(in the rows, 128 means zero)
These are runs of 6 systems, one row a step. Runs of the same system follow the same rule from any start.
path 1, E (11 x 22):
[[129  55  90 102 120 130 122 114 150 161 137 164 150 113 104  91 200 113
  135  99 147 120]
 [148 177 128 182 191 137 113  81  92 141  90 123 112 147 164 143  87 101
  123 146 121 145]
 [127 115 144  93  51 145 150 153 125 157 135 129 177 126 100 140 157 150
   98 106  78 150]
 [176 141 134 140 193 122 124 121 116 130 147 154 127 123 175  97 162 114
  142 128 205 132]
 [147 170 161 160  76 113 119 143 125 109  99 103 121 126 127 159  76 152
   78 126  71 136]
 [131  90 109  83 105 120 131 132 121 130 181 133 171  96 114  89 159 155
  157 121 190 104]
 [145 179 160 175 152 113 123 119 142 130 114 113  63 162 149 128  77 115
  151 153 140 127]
 [ 97  93 114 112  60 127 140 129 126 105 145 153 138 108  70 153 152 168
  116 124  80 109]
 [133 101 105 150 192 109 120  98 129 147 153 129 120 152 155  83 113  88
  170 116 184 119]
 [ 96 172 142 173  92 162 123 145 113 142  91 125 118 144  85 165 108 136
  116 147  59 146]
 [128  79 107  77 129 127 148 120 110 127 182 175 163 131 151 116 181 110
  148  96 149 119]]
path 2, B, 11 rows:
[[ 96 133 148 103 189 102 143 146 108  65 127 148 102 129 154 129 157 123
  144 134 181 134]
 [141 118  89 100 115 129 128 132 181  86 115 124 103 135 152 168 105  97
  106 123  71  99]
 [ 51  84 111  99 140 114  92 138 112 115 100 113 161 104 109  96 149 126
  135 110 158 121]
 [143 160 138  52 148 153 152 106 137 124 105 101 109 132 188 163 117 120
  124 172 125 146]
 [132  71  88 110 119 135 120 116 183 138 106 141 121  92  76 110 183 136
  108 125 117 117]
 [126 144 130 120 180  99 109  76  60 129  81 115 144 110 162 126 116 130
   96 125 138 161]
 [130 131 132 110  79 166 147 134 172 182  97 101 117 141  97 146 125 130
  110 140  67 153]
 [108  97 164 143 155  97 148 108  96 119 143 138 134  82  98 112 175 181
  111 148 172 150]
 [192 163 151 153 144 106 142 112 156 124  89 122  79 165 155 149  92 109
   91 120  83 157]
 [ 53  88 138 177  85 130 106 141 126 128 125 130 131 109  49 124 140 154
  127 131 100 112]
 [122 143 195 110 165  84 166 106 103 115 151  90 101 160 187 132  92 132
  131 143 162 165]]
path 3, E (11 x 22):
[[158 145 176 207 156 122 106 138  74 108 164 204 165  91 170 131 193 127
  102 122 179 118]
 [187 184 137 141  83  69 131 164  91  99 143  92 171 164 138 114  39 146
  111  66 108 134]
 [131 152 137 151  70 173 112 198 155 135 191 133 165  81 105 101 151 165
  170 161 190  81]
 [127 164 154 112 106  69 100 122  95  77 139 171  36 177 172 131  85 124
  172 119 161  88]
 [155 107  43 160  68 145 122 137 197 122 144 128 114 117  47 126  91 144
  148 121  69  77]
 [ 50  86 111 135 129 143  56  67  67 171 135 164 115 131 156 105 128  95
  185 136 175  84]
 [162 175  87 117 120 159 168 111 129 172 110 138  87 218  95 150  89 106
  161 116  48 165]
 [126  71 119 170 105 185 103 117 135 167 150 211 169  83 135 148 228 100
  104 127 114  99]
 [181 179 104 124 166  83  99  90  40 143  86 136 147 175 179 106  83  96
  115  67 131 164]
 [180 171 142 142  45 215 138 176 163 186 154 106 203  96 114 148 134 156
  110 158  92 131]
 [157 136 185  86 115  81  92 120  65 120 141 205 100 128 199  98 179 135
  135 110 227 113]]
path 4, L, 11 rows:
[[113 145 129 164 152  86 104 132  66  78 148 151 129 132 119 114 114 142
  149 112 168 110]
 [103 138 119 170  87 140 105 161 116 103 174 146 136 137 124 136 101 118
  164 128 123  78]
 [ 72 117 124 152 149 122 110 177 110  93 133 148 151 125 117 111 161 110
  150 107 158 111]
 [117 156  96 133 138 154 111 177 140 104 126 122 148 157 149 133  99  83
  152 111 119 104]
 [ 93 118 124 110 103 158 106 181 154 142 106 132 160 126 117 111 169 103
  133 109 130 126]
 [141 147 108  82 165 132 126 154 157 117 106 112 134 150 166 113 138  84
  136 113 149 138]
 [153 125 107 103  82 161 104 133 170 177  94 131 129 136 125 119 141 107
  119 118 107 120]
 [145 119 118  62 148 131 130 108 131 149 111 122 138 110 160 109 165 129
  119 131 166 148]
 [185 143 112 119 117 139 128  90 135 186 120 134 104 151 138 121 110 119
  137 132 118 136]
 [152 112 125 108 116 141 130  90 111 150 129 165 127  85 116 125 178 161
  118 152 151 128]
 [180 146 123 143 160 117 152  88  95 140 159 138 136 149 152 123 108 124
  139 123 142 148]]
path 5, B:
[[127 138 152 114 124 101 130 117  91 120 150  95 151 143 179 132  73 127
  128 121 130 132]
 [119 142 123 129 115 166 133 173 187 139 127 124 104 140 101 119 143 121
  162 148 137 118]
 [135 103 125 129 143  99 122  85  91  93 163 162 126 100 157 133 138 139
  130 135 162  99]
 [154 148  88 118 131 134 119 140 154 143  96 104 127 169 127 113  87  91
  137  96 102 138]
 [ 64 107 126 132 115 167 115 127  92 139 144 147 157  98 112 136 160 143
  148 156 140 113]
 [194 144 137  74 145 101 168 120 131 126 146 117 126 153 175 120 120 125
  122 111 142 153]
 [129 129  87 180 132 171 103 156 158 121  98 148 138 100  77 132 160 119
  119 130 101 110]
 [116 120 164 101 103  90 115 101  52 132 141 132 159 124 178 130 114 136
  111 107 144 132]
 [163 175 116 119 119 165 152 181 195 145 113  84 121 143  97 120 114 131
  145 146 116 147]
 [111  85 153 164 121 118  97  96  95 117 156 185 132  73 137 129 181 143
  116 147 168  93]
 [187 175 109 103 126  91 132 122 129 127 104  87 113 176 145 109  52 119
  129  91 111 147]]
path 6, C (11 x 22):
[[106 146 168 145 106 161 102 174 113 136 123 156 157 128 172 143 165  98
  113 119 129 120]
 [163 164 109  99 109  95 105 142 104 116  99 131 123 125 106  86 123 164
  139 109 171 125]
 [134 139 171 154 105 155  96 127 142 140 141 142 121  97 176 142 138 119
  120 167 153 100]
 [122 108 121  96  86  93 110 114 101 138 115 168 101 146 100  99 146 141
  140  98 137 120]
 [166 139 122 166 114 153 117  93 127 157 163 128 137  94 134 128 106 146
  136 168 140 100]
 [ 93 103 141 143 123 133 130 120  99 158 130 187 112 153 102 130 183 118
  143 111 124 138]
 [192 151  98 129 121 130 149 111 102 129 163 134 163 112 114 117 113 158
  129 123 131 130]
 [104 131 152 196 147 153 111 151 119 141 120 165 144 122 126 134 179 106
  119 127 128 134]
 [149 169 122  95 112 104 139 140  63 112 136 140 159 139 118 117 122 163
  133 100 140 142]
 [155 153 153 189 121 154 108 171 166 135 138 137 139 104 138 119 142 120
  121 145 153 106]
 [ 97 127 145  96 107  94 110 129  68 101 109 168 115 126 127 127 157 147
  127 108 154 122]]
path 7, M, 11 rows:
[[161 106  96  75 117 120 194 110 159 106 203 143 104 176 144 149 103 117
  167 117  97 112]
 [ 72 105 106 180 175 135  67 155 165 108  62 124 123 114 123 115 144  72
  114 114 127 109]
 [100 166 122  32 106 156 156 113  62 138 144 102 163 152 152 153  93 145
  157 148 118 148]
 [173 109 109 144 143 152 150 177 252 135 129  97 110 119  92  96 152 115
  132 136 142 124]
 [ 79 119 149  66 148 120 103 105  74  88  85 174 122 101 189 166 184 112
   95 138 139 124]
 [192 122  93 113 122 135 154  92 166 196 128  62 144 169 129 106  62 108
  129 104  80 161]
 [ 72 120 170 155 144 149  97 152 145 110  95 105 141  42 107 128 179 167
   96 188 174 119]
 [172 124 154  49 120 100 186  72  91 165 173 162  89 186 166 132 132 133
  153 115 138 162]
 [130  78  98 224 164 108 107 112 206 109  80  95 117  94  84 122 120 113
   74 124  80 121]
 [ 45 140 191  94 134 133 123 110  14 149 148 119 169 135 177 133 122 142
  150 147 175 152]
 [213 141 101 138 137 107 196 132 217 132 145  96  64 164  51 105  95 161
  153 131 105 154]]
path 8, D (11 x 22):
[[166 155 141  99 119 119  89 136 107 148 109 149 127 127 163  95 151 125
  130 111 187 125]
 [191 162 147 136  83 134 126 126 154 123 135 139 111 120 160 157 111 134
  103 139 101 108]
 [143  98 154 156  97  95 100  82 112 172 129 153  96 134 129  98 133 139
  128 117 148 120]
 [172 179 117 151 147 141 140  99  98 129 141 145 106 154 147 148  93 123
  151 144 123 130]
 [131 101 162 186 119 125 157 115 146 152 149 155  97 135  88 133 158 144
  128 136 108 143]
 [151 136 114 141 182  99 149 107  74 120 155 140 154 139 133 113 127 128
  141 108 155 154]
 [138 151 138 182 132 151 162 172 153 131 137 117 146 155 103 142 119 116
  122 118  84 154]
 [108 116 160 139 127 102 132 159  98 124 163 143 164 124 119  92 162 145
  145 106 182 138]
 [174 169 117 133 150 128 141 175 159  85 141 117 139 149 163 131 103  95
  131 106 126 123]
 [113 106 150 176  69 111  91 157 139 132 133 147 139 105  95 106 151 139
  115 103 132 103]
 [153 149 103 103 132 120 108 126 106 117 155 143 133 157 176 113 100 101
  172 111 164  94]]
path 9, D (11 x 22):
[[140 150 139 178 113 132 146 125 121 102 133 156 109 155 128 185 109 116
  108 125  58 126]
 [125  93 128 150 125 104 136 110 118 170 163 132 120 141  78  76 132 151
  166 116 167 136]
 [143 172 118 164 193 161 144 141 111  97 140 150 138 142 159 159 133 100
  134 142 121 133]
 [127 100 137 135  88 105 161 164 149 129 145 140 136 141  67 115 159 149
  120  92 102 144]
 [146 131 112 140 169 130 114 130 108 132 160 115 188 118 170  95 122 102
  143 119 178 120]
 [133 168 145 141  95 146 124 198 148 116 104 149 118 157 118 145 143 111
  119 111  94 127]
 [150 100 133 115  96 106 120 123 130 131 179 138 147  97 129  94 144 154
  142 124 181 100]
 [165 155 109 152 153 137  98 134 144 118  97 144 117 148 172 137 112  72
  119 111 111 114]
 [134 124 136 137  54 133 121 126 113 146 143 163 122 122  74 124 136 168
  137 125 115 110]
 [157 118 119 122 168 137 133  94 135 152 159 140 118 151 181 120 128  91
  156 134 162 122]
 [160 157 123 167 122 138 133 140 132 126  93 168 109 129  85 144 160 144
  101 125  87 143]]
path 10, M, 11 rows:
[[136 135 131 108 164 144 129 140 153 150 123 103 135 135 154  98 136 101
  149 133 170 137]
 [126 135 133  92 114 133 137 122 143 108  90 129  98 114 123 160 138 143
   97 155  97 136]
 [127  81 135 108 133 122 132 109 147 157 146 105 157 124 164 111 134 104
  123 115 142 131]
 [137 153 128 132 160 132 120 104 132 135  79 109  94 111 117 128 119 142
  118 162 135 145]
 [105  83 161 112 101 123 155 111 130 145 157 126 133 118 127 146 140 141
  117 137 115 136]
 [146 117 113 140 189  98 134 100 131 125 122 120 111 132 129 103 126 122
  137 126 156 143]
 [ 90 126 161 152 119 132 143 118 115 121 114 122 109 137 123 165 121 133
  110 148  88 141]
 [117 100 127 114 146  99 149 131 129 125 153 101 150 139 114  92 118 133
  148 109 155 144]
 [125 154 144 151 157 130 135 133 145  91 112 126  84 134 137 155 119 127
  126 160 124 126]
 [ 86  91 144  94 100 102 134 133 121 124 134 120 132 151 127 127 124 120
  128 100 112 135]
 [144 143  99 126 171 130 128 126 149 104 128  92 125 122 136 118  91 124
  144 148 144 122]]
path 11, C, 11 rows:
[[144  86 103 100 163 100 127 143 202 118  95 113 110 127 127  90 157  96
  111  94 144 134]
 [113 137 129 113 130 120 110  81 109 111  79  94 118 111 167 169  78 129
   86 151  87 128]
 [ 99 110 136 108 105 136 125 141 172 183 112  82 112 170 113  97 103 103
  156 118 123 146]
 [142 111 138 106 188 105 166  79 150 111 130  99  80 111 140 134 127 149
  122 170 151 148]
 [120  74 138 129 101 118 151 117 161 132 133 123 128 151 139 157 122  91
   92 104  54 135]
 [103 111  98 144 168 107 126 101 127 133 104  64 144 122  81  95  84 135
  130 128 123 154]
 [106 146 169 130 161 142 178 137 137 122 150 105 107 168 166 160 109 106
  136 153 111 156]
 [138  92 112  96 132  88 164 153 179  93 122 104 133 129  91 116 144 142
  102 102 108 145]
 [102 113 120 152 168 116 113 114 131  86 116  86 149 110 171 143  84 103
  101 132 110 116]
 [ 84 148 129 109 115 124 139 163 145 118  97  99  94 180 102 133  95 119
  155 124 102 143]
 [128 112 125  84 160 127 158 132 179 103 149  76 122 107 144 122 122 138
  139 165 160 122]]
path 12, L, 11 rows:
[[115 142 123 150 128 155 125 120 129 158 116 152  92 166 109 139 129 104
  160 138 108 130]
 [124 108  98 114 157 156 152 126 141 116 142 141 148 101 113 141 172 133
  127 147 131 131]
 [149 141 133 162 160 137 142 121 121 153 124 111 157 146 151 131 113  99
  112 109 110 159]
 [134 164 145 108  95 151 136 157 125 126 106 129 136 110 106 143 148 159
  111 145 115 142]
 [155 112 160 117 139  97 164 139 153 116 158 118 128 138 156 117 138 126
  123 114 151 142]
 [158 138 119 153 105 107  94 118 136 122  90 133 107 118 110 124 114 136
   99 113 108 114]
 [110 108 142  84 104 113 127 112 101 119 149 121 148 101 149 127 121 152
  133 132 151 117]
 [127 144 131 159 142 112 118 115 130 144 126 125  84 159 114 104 101 122
  161 125 150 129]
 [105 113 113 130 115 144 116 112 126 103 138 167 115 100 124 155 154 134
  130 154 117  92]
 [112 104 108 140 166 117 146 117 102 136 150 113 163 149 125 108 113 107
  147 102 127 149]
 [121 174 134 162 119 169 108 151 125 137 105 129 125 120 117 144 123 130
  130 159 121 126]]

Which system made each run below?
path 13 (2 x 22):
[[139 136 172 165 148 113 152 143 134 132 149 142  97 159 124 115 142 128
  146 126 151 150]
 [129 135 117 176 122 120 131 131 131  88 151 152 110 135 114 153 106 125
  132 128  98 103]]
	B
path 14 (2 x 22):
[[106 142 164 113  38 139 121 192 135  91 141 105 182 108 141 164 105 143
   94 122  85 106]
 [ 93 124 104 139 167  93  74 153 136 102 107 110 108 134 123  61 111 107
  174 112 207 100]]
	C
path 15 (2 x 22):
[[103 126 150 135 153 154 127 132 134 109 122 106 161  96 172 156 140 110
   99 155 125 128]
 [120 149 134 105 122 118 153 151 122 140 105 108 127 178 107 125 114 122
  131 100  96 168]]
	L
path 16, 2 rows:
[[147 160 125 137  89 141  87 170 131 105 118 128 152 123 172 145 104 100
  113 115 111  88]
 [148 155  89  70  90 138  92 152 124 128 117 134 138 122 130 104 122 134
  152 121 162  98]]
	E
path 17 (2 x 22):
[[ 90 108 155 147 125 185 171 135 140 182 211 157 114 155 106 122 172 126
  200 170 160 129]
 [157 144  83 196 232 129 149 132 132  81 103 183 114 129 108 145 184  99
  104 117 113 145]]
	L
path 18:
[[174 130 115  56 139 123 185 118  76 139 199 170 177 166 169 126 158 120
  155  90 145 155]
 [227 184 119 220 119 151  89 146 158 179 113 139 131 112  90  81 130 141
  129 129 153 125]]
	L
path 19 (2 x 22):
[[147 125 136 143 123 136 130 141 202 156 124  84  94 151 126 110  94 106
  147 136 127 129]
 [ 84 104 123 155 136 124 104  92  93 117 145 169  96 108 100 127 149 144
  155 151 155 100]]
	B
path 20, 2 rows:
[[160  86 107 189 191 107 173  67 141 138 156 117 139 118 111 126 116 126
  105 125 103 158]
 [ 68 142 196 189 160 120 132 135  79 142 106 125 125 139 112 133 146 139
  116 138 136 176]]
	M
path 21:
[[ 88  83 140 128 171  66 145  83  89  99 147 137 102 144 135 123 118 129
  139 113 149 135]
 [111 138  94 186 119 148 106 106 130 123 133 111 114 117  94 144  66 140
  148 159  89  91]]
	L
path 22 (2 x 22):
[[152  81 119 101 147 133 158 119 161 145 180 129 152 145 177 119 147  80
  139 104 132 129]
 [144 134  93 157 154 112 120 105 129 106  66 133 111 106  83 142 128 142
   82 128  78 145]]
	C
path 23 (2 x 22):
[[166 147 134 108 116 112 144 164 184 113 145 102  95 140 115 101 114 146
  153 136 163 121]
 [122 107 143 184 131 107  91 119 121  90 128 156 134  89 155 144 140 115
   90 128 129  94]]
	D
path 24:
[[ 90 124 122 103 115 111 113 145 110  89 114 155 111 120 102 128 154 146
  139 130 141 112]
 [136 119 123 106 157 121 137 113 152 111 130  85 143 118 177 139  95 112
  106 136 121 124]]
	B
path 25:
[[ 99 114 121 188 190  97 187 142  97  63 149 137 162 142  93 160 134 127
  102  98  76 162]
 [ 81 139 189 134 109 111 150 191 124  88 116 145 119 184 163 165 145  84
   99  90  83 156]]
	B
path 26:
[[172 202 173 154 154 133 146 122  61  98 188 134 148 104 170 140 108 176
  145 180 192 127]
 [129 115 173 159  56 122 122 206 153 113 145 203 116 145 105 126 201 116
  118  82 119 111]]
	C
path 27:
[[161 221 144 164 167 138 109 179  64  87 110 161 174 140 186 147 132  95
  104 107 140 141]
 [176 167 133  85  50 134 119 210 149  94 142 116 191 113 156 132 113 132
  101  96 110 104]]
	E
path 28, 2 rows:
[[119 164 123 169 125 113  82 111 121 108  87 133  55 144 120 133  74 126
  145 149 125  99]
 [ 64  84 121 105  62 130 123 125 113 129 176 123 144 131 102 132 105 141
  164 120 115  90]]
	M
path 29 (2 x 22):
[[114 111 129 118 115 115 116 183 140 115 131 122 160 124 115  89 154 122
  130  93 156 123]
 [148 171 130 137 150 112 104 127 101  82 114 135 109 111 160 139 105 134
  125 145 148 104]]
	C
path 30, 2 rows:
[[188 111 100 140  74 114 139 115 130 126 207 152 150 144 136 127  87 124
  148  95 106  90]
 [130 156 126 195  91 143  62 144 102 176 122 160 124 132  99  85 128 126
  164 118 165  96]]
	E
path 31:
[[103 110  49 137 179 116  87 111 162 104  60  82 106 121 109 108  77  93
  128 114 108 107]
 [ 40 132 157  87 101 196 136 133 110 151 144  94 142 128 152 162 112 134
  165 192 129 123]]
	M
path 32:
[[182 123 164 168 138  64 129  86  99 108 179 145 120 146 210 130  83 104
  116 103 147 108]
 [161 174 132 231 105 113 110 138 137 147 109 135  73 166  62 113  83 138
  141 114  99 130]]
	D
